A hidden rule labels the rows of this table. It goes by one to three of the table's principal directions, not those with the most spread.
 0.43 -1.60 -0.15  0.82  0.14 -0.02 -0.86  1.31 -0.48 -0.89 -0.05  2.66  0.75 -0.20  0.26 -0.23  0.19 -0.31  0.93  0.26 -1.75  0.67 -0.88  0.12 -0.41 -0.41  0.52  0.38 -1.03 -1.07  0.24  0.14 3
 1.59  0.60  0.79 -1.09  0.01  0.33 -5.76 -0.26  2.73 -1.59  1.31  2.26  1.72  1.79  0.54 -1.67  2.34 -0.39  3.41 -2.98 -3.06  2.44 -2.50  1.04  0.31  1.01  1.08 -1.47  0.36 -3.26  1.34 -0.23 4
-0.15 -0.06  0.05 -0.69  0.07 -0.16 -0.53 -0.35 -0.13  0.43 -0.25 -0.17  0.20  1.09  0.00 -0.28  0.20  0.81  0.68 -0.95 -0.38  0.31 -0.26 -0.08  0.45  0.09 -0.38 -1.15  0.39 -0.28 -0.36 -0.05 4
-0.74  0.46 -0.59 -0.90 -2.01 -2.22  2.68  1.29 -2.15 -0.83  0.16 -0.12 -0.72 -0.49 -0.31 -1.18  0.43 -1.64 -0.56  1.50  1.91  1.74  2.07 -0.99 -0.39  1.97 -0.63  0.66  1.22  2.64 -1.68 -0.31 2
 1.58  0.82  0.82 -0.68  0.65  0.50 -0.56 -0.81  1.23 -0.36  0.70 -1.10  1.10  0.99 -0.54  0.54 -0.33  0.07  0.49 -1.57  1.40  1.29 -0.61  1.12 -0.41  1.29  0.06  0.53 -0.37  0.19  1.01 -0.80 5
 0.98 -0.96 -0.09  0.81 -1.03 -0.82 -0.09  3.00 -2.81 -1.61  0.56  2.11 -1.54 -1.50  0.65 -0.87  0.42 -2.85  1.66  1.64 -0.15  1.24  1.37  0.17 -1.08  0.13  1.41  0.42 -0.45  0.17  0.43  0.77 1
-1.15 -0.95 -1.10 -0.22 -1.81 -2.31  3.30  2.10 -3.81 -0.94 -0.52  0.91 -1.12 -1.07  0.16 -0.69 -0.46 -1.47 -0.39  2.73  1.07  1.04  2.31 -1.49 -0.26  0.67 -0.54  0.54  0.54  2.45 -1.95  0.46 5
-0.20 -0.32 -0.24  1.63  0.50 -0.86  2.33  0.49 -1.40  0.71 -0.30 -1.32 -0.96 -0.28 -0.54  0.37 -0.53 -0.63 -0.09  0.87  0.91 -0.82  0.20 -0.07 -0.47 -0.25 -0.45  1.57 -1.23  1.91 -0.31  1.06 4
 0.33 -0.11 -0.12  0.03 -0.26  0.72  1.72 -0.12 -0.13 -1.02  0.43  0.37 -0.02 -0.89 -0.72  1.49 -0.80 -0.46 -1.19  1.61  1.52  0.35  0.15  0.26 -0.89  0.31  0.21  0.85  0.85  0.99  0.19 -0.84 4
-1.54  1.56 -0.58 -0.86 -1.19 -1.17  1.80 -1.01  0.87 -0.90  0.12 -0.58  1.21  0.47 -0.78  0.00  0.23 -0.13 -2.19  0.46  1.46  0.96  0.64 -0.45  0.03  1.78 -1.13  1.01  1.46  2.35 -1.42 -1.17 2
 0.83  0.07  0.12  0.96  1.29  2.10  0.82 -0.98  0.33  0.49  0.23 -1.39 -1.23 -1.29 -0.21  2.19 -1.72  0.28 -1.17  1.46  1.47 -2.27 -0.16  0.63 -0.34 -1.67  0.77  0.45 -0.28 -0.25  1.40  0.24 3
-0.26  0.86 -0.18  0.29 -0.24 -0.47  2.46 -0.01 -0.04 -0.07 -0.03 -1.69 -0.18 -0.64 -0.55  0.48 -0.72 -0.87 -2.18  0.53  2.40  0.00  1.13  0.07 -0.70  0.91 -0.42  1.82 -0.46  2.27 -0.16 -0.62 1
-1.71 -0.56 -0.99  0.04 -1.25 -1.45  2.83  1.14 -2.31 -0.01 -0.99 -0.39 -1.57 -1.40  0.24 -0.12 -0.43 -0.94 -1.27  2.03  0.52 -0.27  1.86 -1.54 -0.06 -0.31 -0.63  0.30  0.40  1.85 -1.46  0.58 4
 1.19  0.49  1.22 -0.26  1.72  3.23 -4.78 -2.19  4.08  0.80  0.45 -0.09  0.62  0.85  0.24  1.00  0.80  1.76  1.22 -2.84 -2.43 -1.16 -2.75  1.41  0.46 -1.58  1.02 -2.13  0.37 -3.99  2.36 -0.37 2
-0.11 -0.19  0.20  0.09  0.38  0.88 -1.37 -0.51  0.99  0.18 -0.05  0.73  0.44  0.26  0.13  0.29  0.34  0.78  0.30 -0.57 -1.29 -0.45 -0.83  0.26  0.24 -0.69  0.21 -0.78  0.27 -1.28  0.36 -0.10 1
-0.86 -2.40 -0.60  2.01 -0.11 -0.30  0.65  1.74 -2.63  0.37 -0.48  3.02 -1.04 -0.90  0.22 -0.27  0.46  0.08  1.39  2.34 -2.45 -1.34 -0.27 -0.67  0.01 -1.87  0.28 -0.36 -0.13 -0.64 -0.91  1.55 1
 0.23 -0.85  0.38 -0.22  0.41  0.53 -2.24  0.13  0.35  0.66 -0.35  0.82  0.04  0.20  0.79 -0.52  0.54  0.86  1.63 -1.10 -2.23 -0.31 -0.75 -0.17  0.64 -1.03  0.32 -1.47 -0.32 -2.28  0.42  0.62 4
-0.52 -0.81 -0.76  0.51  0.00  0.57  2.85 -0.17 -1.15 -0.11 -0.20  0.42 -0.55 -0.98 -0.65  1.50 -1.39  0.44 -1.88  2.64  1.36 -1.10  0.31 -0.44 -0.34 -0.71 -0.19  0.56  0.68  1.12 -0.63 -0.35 3
-0.78  0.65 -0.63  0.35 -0.44 -1.02  2.97  0.31 -1.01 -0.42 -0.47 -2.12 -1.10 -0.85 -0.37  0.81 -1.04 -1.45 -1.97  1.07  2.21  0.04  1.40 -0.42 -0.70  0.40 -0.51  1.57 -0.39  2.84 -0.42  0.04 4
-0.67 -0.15 -0.13 -0.61 -0.24  1.00 -1.84 -0.84  1.77 -0.54 -0.14  1.09  0.19 -0.23  0.22  0.46  0.73  0.48  0.05 -0.24 -2.09 -0.05 -1.26 -0.36  0.31 -0.84  0.24 -1.32  1.35 -1.77  0.26 -0.25 4
-2.66  0.22 -0.31  0.34  0.99  2.66  1.64 -3.39  2.56  1.85 -1.12 -0.81  0.54  1.36 -1.80  3.21 -0.30  3.66 -3.43 -0.38 -0.34 -2.76 -1.77  0.33  0.20 -1.79 -1.42 -1.78  2.69  0.48 -0.82 -1.71 3
-0.77 -0.06 -0.75  0.01 -1.78 -1.84  3.18  1.28 -2.32 -1.89  0.42  1.45  0.29 -0.64 -0.69 -0.08 -0.09 -1.60 -0.83  2.68  1.72  1.72  1.58 -0.52 -0.82  1.74 -0.44  1.62  1.14  3.01 -1.61 -0.47 1
 0.41 -1.06 -0.29 -0.09 -0.25  0.24  1.38  1.17 -2.02  0.34 -0.30  0.02 -1.77 -1.35  0.35  0.13 -0.88 -0.46 -0.28  1.49  0.89 -0.52  1.18 -0.57 -0.26 -0.73  0.45 -0.41 -0.06  0.00  0.01  0.24 3
-0.29  0.15 -0.12 -0.24 -1.08 -1.31  0.04  1.29 -0.83 -0.99 -0.01  0.55 -0.09 -0.15  0.23 -0.91  0.72 -1.51  0.41 -0.18 -0.15  1.57  0.91 -0.18 -0.42  0.99  0.04  0.34  0.01  0.87 -0.38 -0.02 2
-0.11 -0.33 -0.49 -0.31 -0.81 -1.81  1.23  1.45 -2.41 -0.44 -0.26 -0.15 -0.80 -0.24  0.44 -1.01 -0.29 -1.19  0.58  0.79  0.70  0.93  1.44 -0.78  0.02  0.62 -0.22  0.32 -0.48  1.24 -0.85  0.67 5
 1.93 -0.82  0.52 -0.51 -0.31  0.12 -3.18  0.98 -0.12 -2.02  1.45  3.83  1.49  0.85  0.23 -1.02  1.21 -0.51  3.44 -0.22 -1.81  2.43 -1.40  0.84 -0.15  0.95  1.20 -0.73  0.52 -2.17  0.64 -0.11 4
-0.81 -1.47 -0.81  1.37 -0.38 -1.16  3.79  1.93 -4.36  1.02 -0.90 -0.49 -2.64 -1.88  0.36  0.05 -1.36 -0.79 -0.47  3.24  1.22 -1.77  2.37 -1.23 -0.10 -1.32 -0.17  0.64 -0.76  1.86 -1.17  1.64 3
-0.22 -0.64  0.11 -0.95 -1.06 -0.64 -0.12  0.72 -0.93 -0.79  0.07  1.96  0.81  0.59 -0.12 -0.49  0.82  0.12  1.14 -0.02 -0.71  1.82  0.26 -0.18 -0.06  0.97 -0.23 -0.91  1.31  0.03 -0.85 -0.54 3
 0.65 -0.29  0.27  0.29  0.73  1.10 -1.65 -0.50  0.88  0.23  0.42  1.22  0.74  0.37  0.11 -0.02  0.13  1.04  0.58 -0.24 -0.96 -0.74 -1.07  0.55  0.37 -0.62  0.50 -0.54 -0.10 -1.75  0.55 -0.08 1
 1.33  0.88  1.17 -1.35 -0.08  0.67 -4.54 -0.43  1.61 -1.05  0.97  0.88  0.83  1.37  0.51 -0.53  1.62 -0.25  3.31 -2.51 -1.87  1.95 -1.06  1.14  0.26  0.62  0.92 -2.03  1.10 -2.30  1.33 -0.08 3
-0.04 -1.59 -0.80 -0.16 -1.07 -0.26  1.72  1.24 -1.55 -1.75  0.17  2.77  0.07 -1.23 -0.27  0.42 -0.46 -0.73 -0.52  2.65  0.13  1.17  0.12 -0.76 -0.69  0.27  0.27  0.55  0.85  0.39 -0.73 -0.55 4
 1.99 -0.04  1.28  0.86  1.66  0.56 -2.30  0.17  0.35  1.39  0.43 -0.75  0.23  1.48  0.09 -0.69  0.52  0.45  2.64 -2.69 -0.55 -0.15 -1.02  1.54 -0.01 -0.08  0.53 -0.31 -1.92 -1.32  1.44  0.69 2
-0.30 -0.12  0.01 -0.19 -0.05 -0.15 -0.47 -0.27  0.73 -0.26 -0.05  0.95  1.31  0.91 -0.29 -0.18  0.47  0.64  0.02 -0.79 -0.75  0.68 -0.73  0.14  0.06  0.50 -0.37 -0.09  0.17 -0.15 -0.38 -0.56 2
-1.00 -1.00 -0.08  1.60  0.81  0.26  0.76 -0.07 -0.69  2.27 -1.10 -1.52 -2.29 -0.97  0.18  0.44  0.12  0.52  0.67  0.48 -1.55 -2.60 -0.47 -0.84  0.36 -2.37 -0.32 -0.48 -0.60 -0.38 -0.07  2.03 5
 0.09 -0.28 -0.09  0.43  0.80  0.24 -0.25 -0.35  0.56  0.74 -0.35 -0.68 -0.07  0.04  0.16  0.02 -0.39  0.54 -0.22 -0.46 -0.40 -0.88 -0.69 -0.14  0.28 -0.71 -0.11  0.20 -1.08 -0.60  0.29  0.40 3
-0.13  0.59  0.29 -0.01  0.13  0.04  0.92 -0.34  0.00  0.76 -0.18 -1.52 -0.17 -0.19 -0.07  0.29 -0.42  0.19 -0.71 -0.18  1.12 -0.56  0.86  0.09  0.05  0.13 -0.31  0.40 -0.19  0.78  0.02 -0.05 2
 0.11  0.56 -0.02  0.16  0.30  0.28  1.30 -0.28 -0.46  1.13 -0.04 -1.85 -1.15 -0.67  0.02  0.11 -0.82  0.12 -1.19  0.64  1.79 -1.47  1.07 -0.10  0.15 -0.34 -0.01  0.30 -0.29  0.61  0.09  0.14 1
-2.97  0.27 -1.18  0.45 -0.76 -0.77  4.37 -0.25 -2.32  1.60 -1.49 -2.40 -2.51 -0.97 -0.30  0.92 -1.00  0.32 -2.93  2.31  1.65 -2.50  2.38 -1.47  0.32 -1.27 -1.29 -0.38  1.29  2.97 -1.99  0.52 3
-0.81  0.36 -0.24 -0.53 -0.65  0.37  0.75 -0.83  0.45 -0.67  0.27  0.97  0.77  0.19 -0.66  0.72  0.15  0.62 -1.04  0.96  0.34  0.24 -0.05 -0.04 -0.01  0.44 -0.33 -0.32  1.94  0.56 -0.73 -1.01 2
 0.35  0.21  0.53  0.96  0.82 -0.89 -0.59  0.14 -0.50  1.49 -0.10 -1.62 -0.54  0.67  0.26 -0.98  0.51  0.01  2.04 -1.18 -0.56 -0.70 -0.20  0.14  0.48 -0.22 -0.27  0.27 -1.49  0.02  0.16  1.70 2
-1.17 -0.36 -0.25  0.86  0.62  0.57  0.00 -0.69  1.17  1.11 -0.85 -0.53 -0.29 -0.15 -0.09  0.49  0.16  0.87 -0.97 -0.47 -1.39 -1.56 -0.99 -0.36  0.21 -1.35 -0.42 -0.14 -0.36 -0.49 -0.06  0.31 3
 0.27 -0.61  0.09  0.59  1.06  0.87 -0.23 -0.45  0.52  1.11 -0.34 -0.38 -0.16 -0.05  0.04  0.37 -0.47  1.03 -0.14 -0.30 -0.48 -1.33 -0.87  0.05  0.24 -1.09  0.04 -0.08 -0.89 -1.00  0.45  0.31 3
 2.01 -0.60  0.92  0.58  0.66  1.48 -4.44  0.05  1.88 -1.50  1.51  3.40  1.51  0.46  0.16 -0.16  1.48 -0.17  3.31 -0.82 -2.91  1.07 -2.72  1.42 -0.27 -0.18  1.59 -0.43  0.04 -3.29  1.78  0.20 2
 0.26  0.61  0.99  0.71  2.05  1.16 -3.52 -1.92  3.89  2.47 -0.32 -1.77  0.83  1.78  0.02 -0.61  1.37  1.92  1.11 -4.14 -2.59 -1.48 -2.90  0.78  0.83 -0.94 -0.30 -0.75 -1.56 -2.54  1.26  0.53 2
 0.51 -0.04  0.03 -0.78 -1.01 -0.92 -0.05  1.43 -1.45 -0.35  0.25  0.46 -0.58 -0.68  0.72 -1.46  0.25 -1.06  0.57  0.44  0.57  0.93  1.60 -0.44  0.05  0.80  0.39 -0.15 -0.03 -0.04 -0.23  0.09 1
-0.75 -0.69 -0.26  0.50  0.02 -0.43  0.86  0.42 -0.88  0.80 -0.73 -0.40 -0.91 -0.16  0.02 -0.04  0.05  0.08  0.07  0.12 -0.56 -0.57  0.11 -0.55  0.04 -0.69 -0.38 -0.23 -0.30  0.37 -0.50  0.64 4
 0.21  0.82 -0.22 -1.32  0.48  1.32 -0.27 -1.63  2.82  0.18 -0.34 -2.28 -0.23 -0.94  0.24  0.87 -1.12  0.40 -2.68 -0.74  1.01 -0.62 -0.53 -0.53  0.19 -0.35  0.04  0.11 -0.27 -0.94  1.05 -1.01 3
-0.23  1.51  0.72 -1.81  0.10  0.79 -3.56 -2.07  3.75 -0.41  0.13 -0.22  2.30  1.88  0.12 -0.06  1.17  1.31  0.33 -3.35 -1.62  1.24 -1.47  0.60  0.74  0.78 -0.31 -1.49  1.05 -1.71  0.57 -1.22 4
-0.54 -0.30 -0.21  0.54  1.00  0.39 -0.96 -0.97  1.03  0.67 -0.50 -0.03  0.55  1.01 -0.07  0.33  0.01  1.27  0.14 -0.92 -1.54 -0.98 -1.56  0.02  0.53 -1.04 -0.37 -0.49 -0.51 -0.85 -0.01  0.38 4
-0.14 -0.63 -0.07  0.16  0.13 -0.89 -0.40  0.57 -0.42  0.47 -0.50  0.02  0.09  0.23  0.44 -0.90  0.24  0.07  0.92 -0.65 -1.13  0.19 -0.24 -0.53  0.36 -0.14 -0.30  0.06 -1.08 -0.38 -0.30  0.79 4
 0.38 -0.30  0.34  0.44  0.70  0.65 -1.48 -0.31  0.52  0.26  0.19  0.87  0.69  0.67  0.05  0.04  0.29  0.81  1.03 -0.64 -1.16 -0.39 -0.95  0.58  0.25 -0.52  0.27 -0.50 -0.27 -1.20  0.41  0.19 2
 0.18  1.02  0.28 -0.99 -0.53  0.64 -1.07 -0.31  1.15 -0.87  0.36 -0.05  0.29 -0.28  0.27  0.18  0.12 -0.49 -0.74 -0.53  0.48  0.67  0.61  0.41 -0.18  0.52  0.49 -0.40  0.81 -0.35  0.64 -0.99 1
 0.86 -0.16  0.47 -0.38  0.13  0.73 -2.16 -0.25  0.85 -0.57  0.74  1.89  1.25  0.72  0.08 -0.31  0.69  0.63  1.40 -0.53 -1.15  0.64 -1.00  0.65  0.22  0.24  0.55 -0.77  0.55 -1.69  0.44 -0.39 2
-0.18  0.87 -0.05 -0.38 -0.78 -1.10  0.83  0.73 -1.01 -0.37  0.02 -1.00 -0.60 -0.08  0.13 -0.60  0.07 -1.28 -0.32 -0.05  1.35  0.80  1.61 -0.01 -0.28  0.98 -0.12  0.35  0.05  1.55 -0.31 -0.08 2
-2.09 -1.17 -0.61  0.31 -0.09 -1.01 -0.25  0.56 -0.47  1.43 -1.78  0.29 -0.20  0.41  0.73 -1.04  0.61  1.03 -0.13 -1.07 -2.71 -0.88 -0.05 -1.29  0.86 -1.30 -0.95 -1.11 -0.80 -0.60 -1.25  0.80 3
-0.76 -0.18 -0.01  0.50  0.19 -0.71  0.06  0.43 -0.63  1.13 -0.87 -1.22 -0.92  0.08  0.42 -0.49  0.25 -0.08  0.48 -0.83 -0.85 -0.66  0.38 -0.44  0.29 -0.72 -0.40 -0.32 -0.88  0.22 -0.25  1.03 3
 0.00 -1.42 -0.19  0.60  0.60  0.00  2.18 -0.23 -1.06  0.96 -0.25  0.60  0.61  0.06 -0.63  0.51 -0.91  1.62 -0.14  1.38  0.37 -0.82 -0.57 -0.46  0.24 -0.29 -0.71  0.68 -0.35  0.37 -0.91  0.23 5
-0.10 -0.26 -0.31  0.05 -1.17 -2.61  0.69  1.92 -2.10 -0.91  0.09  0.80  0.09  0.29  0.20 -1.87  0.81 -1.69  1.42  0.21 -0.04  2.01  0.96 -0.51 -0.22  1.56 -0.31  0.97 -0.67  1.48 -1.08  0.69 3
 0.63  0.47  0.07 -0.28 -0.24  0.35 -0.76 -0.26  0.68 -1.51  0.74  0.31 -0.02 -0.29 -0.20  0.69  0.15 -1.06  0.60  0.39  0.07  1.01 -0.62  0.36 -0.48  0.35  0.59  0.21  0.76 -0.07  0.72 -0.10 5
-0.92 -0.35 -0.61  0.65 -0.37 -0.82  1.58  0.36 -0.94  0.17 -0.35 -0.16 -0.80 -0.86 -0.02 -0.11 -0.12 -0.42 -0.51  1.51 -0.01 -0.67  0.35 -0.90  0.07 -0.38 -0.36  0.73 -0.05  0.92 -0.80  0.77 3
-1.43 -0.31 -0.82 -0.52 -0.92  0.04  1.18  0.25  0.02  0.52 -0.86 -0.28 -1.35 -1.84  0.56 -0.30 -0.21 -0.08 -2.41  1.27 -0.09 -1.13  1.05 -1.55  0.29 -0.85 -0.17 -0.35  0.56 -0.24 -0.67 -0.25 2
Which label does each new row get?
-0.12  0.20  0.15 -0.31 -0.42 -0.11 -1.05 -0.17  0.53 -0.88  0.42  1.32  0.96  0.90 -0.31 -0.15  0.96  0.01  0.94 -0.52 -0.89  1.17 -0.70  0.39 -0.08  0.68 -0.02 -0.47  1.00 -0.17 -0.20 -0.40 >> 2
 0.24  0.66  0.04 -0.80 -0.44 -0.53 -0.33 -0.08  0.35 -0.62  0.34 -0.20  0.48  0.51 -0.08 -0.50  0.30 -0.40  0.11 -0.58  0.51  1.17  0.14  0.07 -0.02  1.09 -0.10  0.04  0.31  0.35 -0.10 -0.46 >> 3
 0.29 -0.26  0.35  0.76  0.55 -0.43 -1.43  0.19 -0.11  0.16  0.03  0.17  0.16  0.67  0.22 -0.36  0.62 -0.12  2.22 -0.85 -1.57  0.11 -0.89  0.29  0.22 -0.38  0.09 -0.08 -0.80 -0.58  0.32  1.24 >> 5
-0.30  2.15  0.55 -1.18 -0.20  1.34 -0.28 -2.02  2.82 -0.36  0.62 -0.74  1.78  0.88 -0.78  0.95  0.12  0.95 -2.46 -1.23  1.69  0.30  0.24  1.13 -0.16  1.31 -0.25 -0.11  1.72  0.54  0.29 -2.41 >> 1
 1.18 -0.15  0.44 -1.04  0.03 -0.31 -2.05  0.29  0.83 -0.13  0.28  0.38  0.82  0.51  0.57 -1.40  0.56  0.04  1.39 -1.65 -0.78  1.36 -0.63 -0.05  0.36  0.83  0.24 -0.31 -0.78 -1.58  0.48 -0.11 >> 4
-0.09 -0.28 -0.23  0.65  1.07  0.47  2.14 -0.48 -0.65  1.76 -0.80 -2.59 -1.51 -0.60 -0.15  0.96 -1.58  0.65 -1.42  0.52  1.55 -2.08  0.40 -0.36  0.06 -1.21 -0.41  0.39 -1.09  0.77  0.14  0.54 >> 5
-1.18  0.66 -0.41 -1.53 -1.86  0.76  1.52 -0.47 -0.33 -0.38  0.39  0.98 -0.57 -1.72  0.00  0.28 -0.03  0.38 -2.36  2.80  1.44 -0.63  2.07 -0.90  0.32  0.25  0.09 -1.02  3.38  0.24 -1.06 -1.35 >> 1
-1.01  0.86 -0.39 -1.17 -1.65 -0.92  1.53 -0.17 -0.62 -1.11  0.39  0.63  0.52 -0.15 -0.37 -0.15  0.27 -0.29 -0.95  1.51  1.25  1.10  1.35 -0.56  0.09  1.46 -0.54  0.08  2.17  1.61 -1.39 -0.86 >> 2
 0.00 -0.95  0.63  1.08  2.20  1.35 -1.45 -0.71  0.80  3.41 -1.48 -2.45 -1.26 -0.06  0.93  0.26 -0.55  2.01  0.68 -2.12 -1.96 -3.22 -0.90 -0.18  1.01 -2.93 -0.10 -1.20 -2.37 -2.38  1.11  1.66 >> 4
 0.07 -1.39 -1.65 -1.20 -2.00 -2.78  2.88  3.51 -4.99 -1.76 -0.56  1.02 -1.85 -1.85  1.31 -1.77 -1.67 -2.62 -0.90  3.02  2.10  1.70  3.45 -1.98 -0.21  0.81  0.27  0.58 -0.95  1.71 -1.45  0.30 >> 4
-1.66  0.10  0.08  1.71  1.21 -0.02  0.23 -0.82  0.19  2.06 -1.22 -1.71 -0.33  1.26 -0.26  0.61  0.24  1.27 -0.01 -1.48 -1.35 -2.15 -0.57  0.31  0.41 -1.58 -0.96 -0.42 -0.89  0.68 -0.36  1.08 >> 2
-0.52 -0.47 -0.24  0.26  0.11 -0.52  0.55  0.25 -0.63  0.56 -0.63 -0.45 -0.41  0.04  0.13 -0.14 -0.13  0.15  0.07 -0.09 -0.40 -0.34  0.07 -0.50  0.16 -0.43 -0.41 -0.05 -0.52  0.28 -0.43  0.55 >> 4
 1.34  0.59  0.67 -0.27  0.22  1.30 -1.78 -0.55  1.48 -1.44  1.23  1.35  1.29  0.52 -0.44  0.76  0.34 -0.21  0.69 -0.47  0.11  1.14 -0.98  1.43 -0.59  0.71  0.87 -0.04  0.78 -0.84  1.19 -1.04 >> 2
 0.03 -0.42  0.46  0.19  1.16  0.51 -2.45 -0.32  0.88  1.70 -0.85 -1.11 -0.72  1.15  0.52 -0.41  0.71  0.94  1.68 -2.82 -2.31 -0.77 -1.33  0.16  0.57 -1.40 -0.05 -1.82 -1.02 -1.88  0.74  0.93 >> 5
-1.22  0.15 -0.11  0.89  0.64 -0.23  1.39 -0.55  0.68  1.59 -1.12 -2.25 -0.43  0.05 -0.30  0.44 -0.20  0.51 -1.47 -0.96  0.02 -1.30 -0.12 -0.35  0.00 -0.63 -0.96  0.71 -1.09  1.07 -0.27  0.34 >> 3
-1.01  0.61 -0.52 -0.81 -1.76 -1.78  1.96  1.04 -1.87 -1.06 -0.24 -0.74 -0.98 -1.35  0.43 -0.35 -0.24 -1.83 -0.63  1.64  1.32  1.03  2.46 -1.12 -0.12  0.91 -0.31  0.65  0.81  2.11 -1.03  0.35 >> 4
 0.31  0.98  0.12 -0.95 -0.44  0.96 -0.76 -0.74  1.55 -0.66  0.67  0.12  0.25 -0.39 -0.06  0.16  0.21 -0.11 -1.11  0.03  0.70  0.26  0.07  0.28 -0.12  0.52  0.47 -0.28  1.20 -0.58  0.51 -1.17 >> 1
-1.35 -0.59 -0.72  0.37 -0.53 -1.10  1.47  0.69 -1.60  0.06 -0.90 -0.23 -1.09 -0.42  0.15  0.05 -0.15 -0.48 -0.18  0.93 -0.47 -0.26  0.65 -0.97  0.06 -0.62 -0.53 -0.10  0.05  1.13 -0.99  0.84 >> 5
-0.06 -0.38  0.72  0.08  0.69  0.91 -1.73 -0.80  1.32  0.77  0.04  1.90  2.54  1.66 -0.17 -0.19  0.65  2.40  0.56 -1.60 -1.62 -0.25 -1.08  0.86  0.59  0.00 -0.29 -0.81  0.07 -1.56 -0.15 -0.81 >> 1
-0.46 -0.57 -0.34  0.70  0.71  0.46  1.76 -0.22 -0.87  1.59 -0.65 -0.89 -0.70 -0.71  0.11  0.42 -1.30  1.19 -1.53  1.17  0.86 -2.31  0.70 -0.50  0.47 -1.29 -0.31  0.24 -0.76  0.16 -0.36  0.34 >> 1
 1.53  0.72  0.33 -0.46  0.47  0.21 -0.75 -0.52  1.21 -0.44  0.93 -0.40  0.95  0.32 -0.12 -0.40 -0.28 -0.13  0.03 -0.53  1.18  0.66 -0.59  0.57 -0.04  1.10  0.34  0.96 -0.68 -0.41  0.77 -0.51 >> 2
 0.37  0.30  0.39  0.39  0.27  0.52 -1.07 -0.20  0.44  0.00  0.47  0.50  0.40  0.10  0.09 -0.02  0.30  0.16  0.58 -0.10 -0.36 -0.38 -0.16  0.61  0.10 -0.15  0.43 -0.05  0.03 -0.67  0.46  0.09 >> 1
-2.56 -1.55 -1.18  2.25  0.38 -0.47  3.71  0.41 -3.10  2.35 -1.74 -0.82 -2.44 -1.35  0.08  0.84 -1.18  1.04 -1.37  3.04 -0.43 -3.94  1.14 -1.54  0.63 -2.97 -0.93 -0.03 -0.40  1.41 -1.70  2.02 >> 2
 0.89  0.69 -0.02 -0.42 -0.04  0.58  0.71 -0.47  0.36 -0.47  0.89 -0.07  0.31 -0.41 -0.33  0.19 -0.71 -0.04 -1.26  1.05  2.08 -0.08  0.40  0.37 -0.17  0.76  0.36  0.74  0.37  0.28  0.28 -0.93 >> 1
-1.12 -0.57 -1.16  0.07 -0.85 -0.95  5.01  0.70 -2.47  0.18 -0.80 -1.29 -1.62 -1.85 -0.40  0.82 -1.81 -0.61 -2.96  3.10  2.84 -0.73  2.08 -1.48 -0.44 -0.01 -0.80  1.40  0.17  2.88 -1.40 -0.10 >> 4
-0.25  1.60  0.19 -2.12 -0.27  0.26 -0.95 -2.20  3.05 -0.55  0.26 -1.17  1.73  1.38 -0.58  0.33  0.40  0.92 -0.98 -1.95  0.48  1.50 -1.05  0.04  0.36  1.55 -0.80 -0.49  1.47  0.00 -0.09 -1.61 >> 5
-0.20 -0.11  0.20  0.90  0.02 -1.40  0.15  1.01 -2.17  0.01 -0.11  0.26  0.14  1.32 -0.02 -0.51  0.37 -0.42  2.06 -0.43 -0.35  0.56  0.67  0.56 -0.01  0.31 -0.31 -0.03 -0.58  1.29 -0.61  1.03 >> 3
 0.59 -0.62  0.05  0.10 -0.11 -1.38 -1.10  1.34 -0.91 -0.28 -0.03  0.71  0.17  0.62  0.50 -1.57  0.70 -0.82  1.97 -1.05 -1.10  1.33 -0.24 -0.13  0.03  0.57  0.08  0.11 -1.31 -0.37 -0.09  0.76 >> 4
 0.27 -0.26  0.01 -0.36 -0.70 -1.92 -0.53  1.67 -1.81 -0.45 -0.18  0.01 -0.47  0.13  0.82 -1.62  0.50 -1.41  1.98 -0.54 -0.50  1.54  1.02 -0.48  0.13  0.73  0.01  0.01 -0.94  0.36 -0.33  1.05 >> 5
 0.80  0.87  0.60 -0.57 -0.54 -0.44 -1.55  0.27  0.52 -1.22  0.84  0.48  0.79  0.68 -0.04 -0.60  1.02 -1.07  1.51 -1.08 -0.08  1.94 -0.05  0.76 -0.35  1.44  0.36  0.07  0.42  0.04  0.47 -0.31 >> 2
